One turn moves every row onto another: examples first, then more rows asked
j966: [  9  19  -9  -5  26 -22 -25  10  25  -7   5  -9   9  22  19  -8   1 -23
  41  28 -19  26   9  32  23  12  -3   3  10 -44  34]
j185: [  1  39   5 -11  45 -30  16   7  -4   2 -12   3  35  -6  38  -1 -51 -36
  30  35 -24  31 -24  46   9  19  12  23  16 -29  13]
j66: [-14  41  24   1  30   6   8  16 -19   9  23  -3  30 -17   8 -29 -52  13
  17  13 -45  35 -15  18   4 -11  10  16  14  -8   5]
j591: [-11  30   0   7  37  13  53 -16  -6 -19  20   9 -19  -1  17  11 -27 -25
  37  25  -8  -6 -26  37 -24  -5   1   8  52 -13  30]
j932: [-22  36  22   0  39  10   8  23 -22   8  21  -4  28 -15  12 -26 -51   6
  17   7 -46  35 -10  16  -1 -11  18  16  10 -12   6]
j980: [  7  14   9  -9  11  15   2  25  42  13   3  12  29  -4 -17  18 -19  -8
  40 -18 -30  23 -19  31   4  -5  13  21  20 -38  40]
j894: [ -9  38 -10  -8  45 -13  24  14 -20   0  -2  24  20 -15  18  -1 -36 -29
   7  15 -36  22 -39  40   0  18  11  26   0 -36   4]
j977: [-22  14  -1   8   3  12  12  -5  17  10  13 -27   8 -17  12  -3 -33  -9
  50  10   5  42 -18   0  -8 -14 -20  29  66 -21  44]
j979: [-24  16   6  -4  19  36  14  27   4 -22  12 -12  -4 -17  -3  -8 -36 -36
  34 -20  14  21 -24  34  -6   1  16  12  41 -57  21]
j168: [ 10  35   5  -8  34 -36  13   1   4   4  -7 -10  33   8  38  -1 -49 -22
  43  35  -2  34  -8  53  16   7  15  13  30 -17  23]
j196: [-21  25  -1   1  -2  15  11 -17  12   5   1 -23  -2 -28  24   5 -30 -15
  40  10   0  39 -21   9  -8 -18 -19  34  65 -23  38]
j56: [-28  23 -15  17  19  10  24 -20 -14   0  14   0 -18  -8  10   1 -15  -2
  23  36 -13 -10  -4  33 -29  -6  10  16  41 -13  40]
j26: [  4  15  22 -31  24 -15   8 -24  -4  -3  -1  -6 -21 -10  39  -7 -17 -27
  28  37 -27  17 -32  24   7 -11 -11  32  48  -7  29]
j107: [ -8  20 -12  -1  40  15  20  24  -7  -6  14  31  18  -4   1  -4 -15 -20
   9   1 -36  23 -44  24  -5  14  10  23  -7 -38   1]
j811: [ 15  15  17  -6   3 -28  17 -10  30 -29  11  10  28  16  16  -3 -35 -11
  59  -4  -2   4   7   8  13  -3   3  21  35 -40  34]
j223: [ -7  17  17 -17  13  25  11  34  30  -5   9  -2  22  -4 -11  11 -33 -26
  36 -27 -14  27 -25  38  -6   7  23  12  26 -53  30]
j553: [ 11  19  -1  -6  11   6   5  22  38  15   0  16  34  -9 -10  25 -12   1
  37  -8 -37  27 -14  23  10  -5   7  19  14 -32  35]
j434: [  2  41  -9   8  42  -7  15  13 -21  -8  25  -1  -5  24  23 -20 -25 -12
  24  46 -11  32  -8  22  26 -17   9  10  36   1   3]
j655: [ 16  18   1   0  14  -6  17   5  29 -37  21   6  26  20   3 -14 -29 -10
  52 -10   3   7  10  10  12   4  13   7  26 -55  19]
j752: [  5  11  27 -26  16 -30  10 -20   2 -10  -1   6 -15  -2  36  -1 -21 -29
  32  33 -27  17 -34  22   3 -11 -15  27  48 -10  30]
j527: [-29  25   1   2  26  17  15   8  -7 -24   4 -22 -26 -24  11 -19 -25 -38
  34  -6  13  14 -19  29 -12   3   7  18  46 -56  18]
j42: [ -6  28  13  -4  34  17  63  -1  -7 -20  22   9   1  -5  13   3 -33 -45
  36  21 -11  12 -48  35 -10  -7  -9   7  40 -13   6]
j597: [-11  42   0 -20  35 -16  29   2  17  -6  11  -6  11 -13  -3  -8 -18 -34
  31   9  -3  25  -7  -7 -13   1 -16  41  33 -70  -3]
j763: [ 12  15  10  11  -2  15 -12 -14   5   8  -3   8 -14  19  15   5  -3  -1
  23   3 -11   7 -13  39  27  -9  -3   9  35 -10  55]
j137: [ -7  34  22   8  24  17 -12  19 -15  13  14   7  13  -4  11 -26 -35  23
  16   5 -52  18  -8  16  11 -11   6  10   8  -9  20]
j479: [ 11  40   7 -12  34 -34  12  -5  -3   0  -6 -13  31   4  41   1 -53 -22
  42  43 -10  25  -2  48  12   7  15  16  36 -17  33]
j200: [-32  24 -11  10  14  19  27   6   1  19  14  10  40   2 -24  -1 -24   7
  16   9 -13  40 -10  18   0  -5  22   3  30   0  29]
j263: [  9  25   5  -1  15  -8  15  14  26 -33  15   3  35  16   3 -10 -30  -4
  57 -16   1   7  11   9  16   3  11   6  18 -54  27]
j973: [-27  18 -20  21  13   5   9 -20  -5  15   9  -1  -3 -17   6  -6 -18  17
  21  25 -28   3   7  23 -29 -11   6  23  37 -24  45]
j820: [  9  33  -1  -5  39  -6  17  19 -23 -11  26  -3   3  27  18 -25 -39 -23
  13  41  -9  27 -20  26  19 -17  10   6  37   5   1]
j302: [ -5  25  16 -10  33  10  58   2 -13 -24  12   6  13  -4   5  -4 -37 -47
  42  20 -14  21 -51  27   2  -8 -12   9  42 -18  -1]
j105: [-31  27  -4  -1  27  19  21   6 -15 -24   5 -22 -17 -18  19 -19 -36 -39
  33  -2  14   9 -23  27 -12   2   7  13  49 -60  17]
j281: [-10  16  -9   3  43  20  22  21  -2  -7  31  32  14   1  -4  -9  -6 -20
  15  -4 -31  22 -40  16  -8  10  10  16   0 -39   3]
j565: [-34  29 -17   2  15  30  31   7   6  16  18  -7  32   5 -19 -10 -24  -4
  11  11 -12  40  -3  26   3   0  19   1  39  -2  15]
j825: [-11  29   0 -18  41   1  36   2  15  -8  12  -4   9  -8   0 -14 -14 -30
  43   0 -19  15 -11  -6  -7   3 -16  40  23 -72  -4]
j694: [-31  24 -19  18   9   3  -3 -24  -4   8  12  -3  -4 -10   8  -4 -19  16
  25  17 -24   0   9  20 -25  -8  12  24  36 -21  51]
j118: [ 11   6  28 -17   5 -40   6 -20  11 -21   5   8  11  13  30   3 -40  -9
  50  19 -23  10 -22  16   9 -14  -8  33  36 -21  41]
j70: [  5  17 -11 -12  24  -9 -21  10  15  -4  -5  -7  16  16  14 -25  -3 -23
  39  31 -16  37  11  18  22   7  -5   8   2 -50  25]
j919: [  3  21  13  13   3  31 -12   3  -2   6   1   6  -8   1  15 -16 -17  14
  16  -4 -38   6  -7  25  27 -10   0   3  14 -12  51]
j692: [  9  20   2   8  -8   6 -11 -13  16   5  -3  -1  -8  26  12  10  -2 -12
  21   5  -1  11 -15  43  19 -12  -2  13  41 -14  55]

j137 turns into j185
j434 turns into j70
Now find these:
j42 turns into j763
j263 turns into j105
j820 turns into j966
j281 turns into j26
j973 turns into j66
j894 turns into j118

One turn moves every row onto another: examples first, then more rows asked
j729: [-35 -18  20   9  -4   2   6   2  -2  26 -24   2   9  29  25 -23 -18 -14
  30]
j289: [-23 -15  -8 -16  -4 -11   8  13   6  26 -35  -5   4 -41   9 -30  15 -43
   0]
j912: [-39   8 -18 -10 -19 -28   5  26  37  54 -19   9 -11   1  -2 -24  29 -10
   3]
j310: [-30 -23  14 -15 -16  13   9  -1   0  29 -20  10  10  25  11 -30 -12 -16
  33]
j823: [  1  -6  -9 -34  -9   0  -1  10  21  15 -25   0  -6 -23  -8 -57  -3 -20
  -3]
j282: [-25 -20   9 -34  15  -9 -33  38  13  13 -16 -16 -31  32   4 -15   8 -11
 -11]
j514: [-15 -10  15  -4  -1 -28  -7  22  26   4 -24 -16   6 -13  32 -59 -13 -16
 -15]
j854: [-21   5  31  12 -24 -27  -4  -4  13   6 -24 -16  13   7  13 -14  -7   5
  12]
j221: [ -4   6  30  -7   0  21   4  -1  12  25 -26  10  -9  18  19 -31 -22  12
 -11]
j466: [-31 -18  15 -25 -21  20  16  -3  17  40  -1  16  -1  -8  11 -30   7 -21
  13]
j548: [-25 -18  18 -14  -8  -4   3 -13 -13  28 -23  -1  20  38   7 -30 -12  -5
  23]
j807: [-27 -25   4 -47  27  -5  15  30  10  44 -25 -15 -32  22  10 -22  18 -23
 -13]
j140: [-13 -18   9 -43  -7  -7   1  44  40   3 -31 -16 -29  19  -2 -24   3 -10
   5]
j792: [-26 -13   5 -13  -4 -31 -38  10  -1   3 -16 -15  18 -17  12 -34   6 -24
 -10]
j943: [-16  -7 -13  -5  23   7  -6  36  24  53  -1   6 -21   0   2 -18   4  16
  -2]
j900: [-28 -20   2 -24   8  -6  12  43  26  25 -43 -15 -40   4  10  -2  16 -33
   6]
j941: [-43 -23   0 -22  -1 -25 -27  27   4   8 -34 -16 -28 -14  -4  -4   0  20
 -16]
j743: [-66 -25   4 -30   1 -39  -1  20   7  34 -31 -13 -21  -7  19 -21  13   7
 -28]
j144: [-42 -21  -9 -47  -9 -29   5  13  22  33 -20  -4 -36  -4 -12 -43  11  14
 -15]
j674: [-26 -12  12  -5 -15  -2  27  -9   1  34 -38   5   8  26  12 -29 -11 -21
  30]
j524: [ -4   0   4   9  19  -6 -12  20   5  12 -49  -6 -14 -22  23 -30 -15 -20
 -16]
j287: [-28 -22  -7 -13  22 -15  20  37  14  55  -6 -15  14 -11  12  -8  11  17
  -2]
j58: [-38 -28   2 -34  -1 -36  -9  33  14  19 -14 -30 -12  14  -1  -5  30 -26
  12]
j762: [-30  -3  11  -1   3 -20   6 -25 -19  50 -14  -7   9   4   8 -11  20 -14
   3]
j587: [-28   3 -11   5   1 -36 -25  29  29  41   4  -4  -8  13  -3 -21  13  15
   3]
j860: [-26 -11  15   4 -20 -13   3  -7   1  20 -29   3  13  33   8 -27 -13 -13
  34]
j793: [-24 -15   9 -16  -5  -6  -4  52  27  20 -21 -10  23  -4  14  -3  -4  27
  -9]
j392: [-19  -4  -8 -46 -13   5   3  35  17  37 -36  10  16   2  -8  -8  14  14
 -16]
j849: [-13  -6   2 -25  12  11 -31  13   1  22 -24  10 -12 -10  15 -48  -3 -24
 -28]
j963: [-31 -19  -5 -18   7 -15  11  28  24  25 -41 -11 -49 -18   1 -21  -9  20
 -11]
j515: [-21  -8  18  -3  -3   6  10  -4  -5  30 -37   6   6  41  17 -31 -22  -8
  17]
j764: [-45 -29 -10 -27  -5 -34   8  22  10  23 -34 -23 -24 -30  -9  -8  10  12
   0]
j301: [-19  -2  14 -16 -10  -7  47 -16   7  46 -29  -4   8  -5   8 -24   8 -11
   8]
j146: [-11   6   9  -8 -19  25  -9  -6   7  26 -26  20 -16  -1  -8 -15   1 -11
  11]
j529: [-12 -14  -5 -49  10 -29   7  19   9  27 -30 -26 -22  25 -23 -16  24 -13
   2]
j744: [  1  -3  -6 -17  16 -40  -6  -4  -9  22 -29 -24   9 -14  -4 -40   6  -9
 -13]
j499: [-24  -8  27 -18  -9 -26  -4 -15  -1  27   5 -15  25  15   9 -33   4  10
   2]
j789: [-15  -7  11 -13  25 -32  -4  34  10  17 -45 -33 -32  27   8  -5   6  -8
 -10]
j686: [-34  19   1  -2 -11 -18  -2  36  35  40 -46  12 -12  15  18 -15   8   2
 -20]
j231: [-24 -14   2 -25  17 -24  14   2   0  42 -23 -11   7 -19  24 -56  10 -28
 -25]
j292: [-31  12   0 -25  -2 -35  -1  21   9  44 -44  -4  19  19   7  -9  19  15
 -31]
j722: [-32 -13   0 -20  10 -44  -1  16  16  25 -27 -24 -36   3  -3 -33  -3  31
 -20]
j606: [-28 -15  12   4   4  -2  11 -12 -16  41 -26   1   6  30  12 -21  -7 -17
  28]
j293: [-51 -23  -6 -41   6  -6  -9  21   0  35 -39   0 -38 -14   1 -10  11   7
 -27]
j989: [-55 -20   5 -31 -13 -22 -11  31  33  16 -27  -3 -36  -2  15 -35  -1  11
 -23]
j280: [-21 -11   9   2  -9   9  -3 -10  -6  31 -26  12  -2  32   0 -25 -14 -15
  31]
j254: [-34 -25  19 -29  11 -38  15  40  28  19 -24 -36 -11  23  23 -23  10 -11
  -5]
j982: [-34  -3  32  21  -1   3 -11   8  10  21 -14   2  -5   8  41 -16 -11  -8
   0]

j941 turns into j722
j515 turns into j729
Now find these:
j762 turns into j301
j744 turns into j231
j58 turns into j529
j292 turns into j287

One turn moves every row onto another: examples first, then more rows asked
j629: [ 21  35  26   7   8 -23  25 -14  16   1   2  14 -16  14]
j85: [-18  13  13   7  22 -11  10  13  16   9  -5 -37 -10 -18]
j521: [ 44   4  41  27  18  -4   8  19   9  -6  -8  14 -23   6]
j246: [ -9  14  47   4  25  -3 -12  15  40  -5  11  -8 -34  -7]
j767: [-15   9  15   4 -27 -23  -8  -6 -13  13   4  -1 -38  19]
j662: [ -2  -4  42   8  40  -8 -24  -2  -4 -19  -8 -16 -21   0]
j143: [ 25  28  36   7  -9 -33  18  27   8   8   5 -27 -19   2]
j705: [  1 -34  45  26  25 -41  14   8   6  20  -4   5 -12  11]
j4: [ 13  -2  31  -3   0 -26  32  26 -14  25 -23   3  -1   5]
j623: [ 16 -18  49  10  18  -2  11 -27   7  14  23  -9 -11  17]
j30: [ 29 -26  25  19  -3  -2   6  24 -11  15  -5 -24 -27  -1]
j296: [-10   2  26   9 -24 -15   8 -19 -22   6  -3   2 -27  16]
j74: [ 24 -13  56  12  10   3 -15  24  22   0  10   1 -47   5]
j173: [ 20  -1  12  17  34 -19   2  -7  12  35  12   7 -17  25]
j992: [-11 -28  62   1  -6 -24  11   5   3  -6   9   0  -4  -9]
j333: [-18   8  26  19  -5 -23  20 -28 -11  18  -8  -1 -28  18]
j880: [  2  -9  39  -3  14  -1 -23 -10   6   1  19   9 -54  19]
j635: [ 34  18  36  -4   1 -22  25  27  19  23   2  -2 -39  -7]
j531: [  8   2  55 -27  -4 -15 -19  11   3  12 -20  20  -6  22]
j733: [ 24  26  42   6   7 -37  -6  13  13 -17   0 -28 -10   8]
j410: [-14   2  26 -12 -11 -29  -7  33   7  -5  11  13  -2 -16]
j559: [-13 -15  35   8  42   4  -9   6 -16   7  -6  -9 -36  -9]
j37: [-22  11  12  12  -6 -32   5 -13  -1  27  -3  -3 -39  23]
j78: [ -2  10  46 -26   7 -27 -21  15  16  27 -17  13 -14  26]
j907: [ -2   9  50 -17  22 -27  -3   1  19  29 -25  14  -8  25]
j348: [  0  12  39  15  20 -23 -16   8  -9 -21  -1 -36  -7   6]
j592: [-17  17  31  -7  11 -40  15  18   9  12 -16 -22   9   6]
j609: [  4   7  34 -17  -8   4  -4 -10   8  -4  33  -3  -5  -2]
j284: [ 18   6   9  23  15 -11  24  17  -5   8 -20 -20   1  -9]
j270: [ -2  -4   9  13  19 -45  -2  34   8  23  -5  18 -11   3]
j954: [ 10  25  -3 -10   9 -10 -13  11  12  16  23   9 -11   5]
j856: [ -9 -19  30   2   2  -2  -7  22  12  17   9 -40 -34 -11]
j993: [-34 -16  40 -15  11 -25 -18  18   0  13  -3 -24 -16  10]
j696: [ 14   1  30   0  15  -5  29  26  -1  35  -1   2 -49 -14]
j827: [  6   2  61 -16   9 -14   2  -3   4  15 -27  17  -1  21]
j449: [-12  27  33  -1  17 -24 -12 -18  26  -9  17  -8 -28  18]
j472: [  7 -10  35  -1  38   5   7  11   1  21  -7  12 -50 -16]
j939: [ 10  29  32  18  35  -9  10  13  29 -10  -8   7  -9  -6]
j627: [  0 -35  39 -10   3 -11   0  28 -22  24 -13   1 -26   9]
j881: [ 34   0  29   4   3  -3  12  -6  -5   8   5  29 -42  17]

j472 turns into j559
j609 turns into j410
Now find these:
j30 turns into j74
j449 turns into j592
j78 turns into j37

One turn moves every row onto another: examples first, then more rows asked
j426: [ 14  -7   5   3 -26  16  -4  -9  21   1   5   6  -2   2 -12  -5  -5   4
  -5   1  56   4]
j795: [-16   3 -13  16  20 -15  -1  -7  -8 -21 -35  -7  -8  -8  -8 -29  -2 -19
   3  19 -10  -3]
j90: [ 13  -6  -6  -8 -21  24  -4 -14  25  -5   6  -8   0  13 -11  -3  -3   4
   7   5  50  -1]
j193: [ 13   2   0  12 -31  11  -1 -21  28  -5   9  -5  -9   8  -1 -10   2   2
  -3   7  45  -7]
j936: [  8 -13  15  13 -10   8  -8  -5   1   8 -26   1   6   1  10 -19  20 -31
 -22 -27  -4  -9]
j134: [ 23  -2  18 -25 -10 -12 -18  26  -7 -10  -5 -21 -12   3   9  33 -17  10
 -11  12  -6   1]
j312: [ 26   5  21  -9  -8 -23  16 -23  -1  -2  13  21   8  -4 -15  -3 -10 -10
  24  -1 -33 -20]
j901: [ -6  -4 -23 -28 -20 -24  17  -1  -9  26  29  26 -10   0  -5  13 -18   2
  -1 -14  -4  12]
j277: [ 19  12   7 -12  -5 -18  -5  20   1  -1   2   9 -13  10  -1  45 -14   4
 -29   8  -7   6]
j766: [-14   2  -8  18  33 -13   5   2  -5 -13 -25  16   6  -9 -23 -21  -2 -22
 -13  11  -5   6]
j522: [ 13   3  -5 -22 -11 -16  23 -21  -8   6 -11  27   4   4 -23   4 -16   1
  39   0 -25  -6]
j647: [ 12  10  -8 -11 -22 -21  -8  15  -5  -3 -20  -6 -28   7   9  38 -16  14
 -12  11  -8   8]
j960: [-16  10 -22  10  23  21  15  -3  -8  -9  27   1  -7  13   4  22 -17  -6
  17   3   8  12]
j13: [  0  -9 -16  -4  -2  19  -1 -12   5   7 -27  -5   0  25   6  -9  21 -31
  -9 -22 -13 -10]
j455: [ -4 -14  -5 -23 -39 -35   0  -2 -18  13  14  -8 -19 -18  16 -11 -22   9
  12  -9  -5   4]
j502: [ -1 -23  -2  -8  -8  18  -8   3  -7  12 -46   3  11   6  -1 -10  13 -21
  -4 -26   7   5]
j245: [ -7  -7  -4   0  40  -4  -4   7  -8 -22 -21  -9  14  -7 -18 -23  -4 -21
   3  17  -7   0]
j898: [-17  -4  -5  26  -2   4   3   5 -25  -2  -7   5 -11 -19   7   9 -28   9
  21  -2  29  30]
j874: [  9 -11   6 -36  -7 -17   2   5  -9   7  50  -8   0  -5   6   0 -15  -3
   3 -10 -14  -8]
j427: [ 24  -9  26 -11 -19 -26   8 -12 -14   4 -13  19   8 -20 -16 -11 -18   3
  35  -2 -16  -5]
j447: [ -5   4  18  34   7   3   0  -3 -11 -20  31 -17 -11 -18  23  -1 -16  -7
   8  -1   9  -2]

j426 turns into j193
j960 turns into j898
Now find these:
j647 turns into j134
j245 turns into j766
j455 turns into j874
j13 turns into j502
j312 turns into j522

